In the data rows, 500 means zero.
The table:
450;521;635;628;563;600;619;651
556;559;625;565;467;530;532;535
636;560;531;533;539;637;553;568
492;473;430;419;405;468;332;273
332;400;500;463;592;626;666;570
557;440;370;371;379;515;504;588
491;486;482;544;527;618;502;452
425;412;461;415;539;564;662;639
658;548;482;486;478;593;557;622
435;495;531;584;596;695;545;467
390;412;423;460;477;578;492;519
401;436;486;435;542;545;602;504
368;390;445;377;479;470;535;454
335;352;377;443;471;628;569;610
590;596;587;619;576;632;458;339
399;466;551;488;576;552;527;338
456;455;431;454;470;530;437;406
412;498;547;616;585;663;470;332
484;401;349;375;383;545;523;625
510;440;396;417;422;562;513;580
239;372;483;587;612;682;517;388
620;612;610;493;562;513;520;365
590;599;692;606;540;584;600;615
382;440;527;477;408;429;417;434
395;535;684;667;758;702;668;412
The rows of a group are copies of one hidden pattern, each with its own shift, slope and bend added. The first row asked about is in group 0, and each new group gets the next number.
Rows drawn again from the table, each followed by its group:
382;440;527;477;408;429;417;434 0
590;596;587;619;576;632;458;339 1
450;521;635;628;563;600;619;651 0
491;486;482;544;527;618;502;452 1
395;535;684;667;758;702;668;412 2
620;612;610;493;562;513;520;365 2
492;473;430;419;405;468;332;273 1
425;412;461;415;539;564;662;639 2
456;455;431;454;470;530;437;406 1
557;440;370;371;379;515;504;588 1
239;372;483;587;612;682;517;388 1
510;440;396;417;422;562;513;580 1
401;436;486;435;542;545;602;504 2
368;390;445;377;479;470;535;454 2
636;560;531;533;539;637;553;568 1
590;599;692;606;540;584;600;615 0
658;548;482;486;478;593;557;622 1
399;466;551;488;576;552;527;338 2
435;495;531;584;596;695;545;467 1
556;559;625;565;467;530;532;535 0
484;401;349;375;383;545;523;625 1
332;400;500;463;592;626;666;570 2
412;498;547;616;585;663;470;332 1
390;412;423;460;477;578;492;519 1
335;352;377;443;471;628;569;610 1
